In the data rows, 128 means zero.
Some points, one per row:
[153 136 145  94 105 149 122 138 115 123 147 136 115 153 102 135 141]
[138 140 141  92 122 185 129 133 110 115 119 114 123 134  96 135 115]
[148 103  87 124 120  88 120 149 144  91 146 150 137 120 130 131  97]
[100 107 118 178 201  82 128 140 143 133 136 153 176 138 136 112 107]
[130 127 122 172 146 108 170 131 144 131 110 106 152 124 139 121 108]
[106  94 136 111 100 136 124 146 127 146 160 114  91 134 109 159 157]
[107 133 161 136 130 156 182 101 118 126  94 105 147  90 145 140 168]
[119 121  71 108  82 142 122 138 122 106 171 112 110 100 140 150 166]
[145 165 114 154 127 108 127 137 144 131 112 130 144 133 104 119  79]
[120 104 138 111 112 145 113 147 125 125 131 128 146  69 160 137 161]
[123  91 143 127 140 136 147 122 112 113 106 144 127 112 145 166 182]
[129 124 101 112 105 153 136 120 125 122 147 124 117 143 104 150 143]
[103 118  86 191 118 119 115 105 113 137 111  98 111 107 122 100  83]
[105  88 167 153 154 137 110  91 115 140  99 128 178 128 167  91 129]
[127 194 158 123 115 130 142 115 129 157  83 126 137 125 137 111 117]
[141 167 171  96 117 153 142 117 152 160  85 134 113 101 157 156 139]
[148  65 153 131 204 111 118 151 108 134 135 142 155 149  91 134  78]
[119 129 120 110 112 137 115 106 127 124 174 136 117 149 131 144 163]
[136 117 137 127 131 148 137 115 133 105 113 122 122 119 130 151 180]
[122 113 127 114 119  88  93 161 136 127 158 137  95 125 129 136 134]
[ 95 109 132 137 105 131 103 135 130 170 114 119 112 111 193 139 167]
[130 108 100 128 140 120  81 122 109 113 169 161 118 159 165 137 148]
[137 124 134 122 143 115 118 141 124 123 131 140 134 100 119 116 112]
[157 150 154 128 139 109 168 117 143 153 101 109 123 103  96 124 108]
[120 126 111  83  98 148 123 130 126 124 140 139 104 151 122 138 160]
[119 107 109 118 143 118 111 152 156  90 136 147 124 131 133 124 143]
[105 130 169 142 154 142 158  97 142 122 126 108 131  97 128 150 171]
[140 127 100 133 115  99 135 142 118 123 123 105 116 139 117  89 112]
[116 145 145 128 129 142 130 131 115 123 131 143 126 162 111 136 130]
[133 132 123 118 149 129 146 142 150 119  89 141 146 109 149 100 119]
[117 104 167 131 162 120 142 122 112 162  84 140 149 119 155 116 101]
[153 134  80 110  75 129  82 143 125 130 175 130  96 130 115 151 146]
[161 128  85 115 125 160 110 148 129  93 167 148 119 124 128 144 137]
[141 119 120 115 128  91 127 179 134 181 102 127 135 100 141  95  85]
[136 123 110 133 121 117 105 105 143 161 147 123  88 141 116 124 144]
[132  94 105 131  80 126 128 117 114 108 166 136  95 133  93 147 145]
[141 147  89 113  96 155  95 131 134  96 135 113 122 143 136 128 150]
Then 10 other points, each followed by its number:
[108 125 108 144 132  73 129 150 160 105 149 142 145 136 149  94 117] 0
[108 137 140 130  93 163 141 141 114 126  97 106 139 104 108 151 132] 1
[129 144 125 174 134 132 135 126  99 132 121 119 146 131 122 116 118] 2
[138 137 141 141 149 123 141 139 126 117 100 141 145 137  87 122 117] 3
[115 116 168 140 166 131 174  94 128 171 105 102 167 163 124 129  98] 4
[124 103 122 121 122 115 113 142 136 122 159 134 105 127 122 118 139] 5
[106 129 138 106 173 187 131 116 125 117 136 158 151 107 121 146 176] 6
[137 145 117 126  98 123 130 126 153 127 129 145 130 160 121 118  99] 7
[126 111 114  98  96 112  97 156 116 110 110 183  98  91 158 144 129] 8
[136 130 111 144 137  98 141 127 135 135 114 142 131 142  87 121  91] 9
Which two of these numbered points are nearest to each point below, looking only along the 4 directions in which the first points spread most? Their numbers follow each, nearest first.
[137 131 129 143 151  89 129 134 133 147 121  96 146 181 120 113  94] > 9 2
[145 103 108 158  73 110 129 148 130  71  91 139 107 110 145 153 165] > 8 5
[ 90  83 120 178 187  73 103 146 145 111 175 132 193 116 208 117 122] > 0 5
[155 153 143 155 108 121 130 123 140 146 116 121 142 157 107 113  78] > 9 7
[103 132 114 111  60 133 128 121 161 135 152 129  88 118 176 152 184] > 8 1
[ 95 137 161 146 165 118 183  82 146 125  92 104 162 138 119 104 138] > 4 2
[124 136 118  98 137  79 112 160 122  86 134 142 119 117 104 126  82] > 9 7
[135 131 162 174 192 102 152 109 149 115  85 122 172 136 134 120  75] > 4 3
[103 121 121 130 104 154 108 110 117 124 161 156 102 109 166 146 166] > 8 5
[128 122  98  98 146 173 130 125  91  90 194 125 106 107 114 156 140] > 5 8
[128 116 156 117 165 104 156 134 113 121 110 120 129 105  86 100 135] > 3 2
[172 175 114 113  91 110 107 149 130 115 169 158  65  98  49 103 124] > 7 5
[116 135 175 113  72 167 150 122 113 170 128 107  80 130 128 146 143] > 1 6
[130 103 149 134 145 169 154 120 118 105 116 117 138 102 121 160 162] > 6 1
[112 151 107 108 130 120 129 159 129 124 153 125 122 130 115 108 110] > 7 5
[126 125 117 126 104 127 104 140 113 123 148 131 128 154 129 128 133] > 5 8
[138 134 152 127  84 168 114 119 111 139 105 114 127  86 160 149 171] > 1 8
[138 175  95 107  95 129  99 141 114 143 130 142  98 118  78 120  83] > 7 9
[164 165 172 147 128 136  77 140 154 143  83 160 154  87 170 111  83] > 2 4
[138 130 117 151 140  76 163 134 123 127 128 101 149 144 110 119 109] > 9 2
[102 120 146 116 141 152 168 107 122 133 157 108 131 144 115 123 170] > 6 1
[129 137 155 145 108 160 144  97 129 125  83 122 155  79 126 133 142] > 1 2
[128 160 135 128  99 140 147 151 123 162 128 122 119 160 117 130  89] > 7 9
[135 146 156 136 111 150 136  91 125 190 138 109  88 130 104 142 110] > 1 7
[145 128 118 117 120  72  89 174 118 135 147 129 128 132 139 108 109] > 0 7
[ 98 139  75  88 136 158 143 113 151 105 179 138 104 143  92 135 162] > 5 8
[147 131 139 129 115 100 121 160 133 116  78 136 123 110  89 123  91] > 9 7
[107 118 115 136 119 143 139 129 142 119 153 131 145  95 190 129 171] > 8 5
[120 116 104 174 161 107 133 128 127 148 145 118 155 139 125  89 101] > 0 2
[131  97 150 101 134 169 119 105 132 107 129 126 135  72 159 127 178] > 6 1
[101 122 152 153 161 112 180 100 126 111  95  78 172 138  99 130 142] > 4 3
[126 128 118 139 117  66 124 138 141 161 138 130 120 166 145  94  89] > 0 9
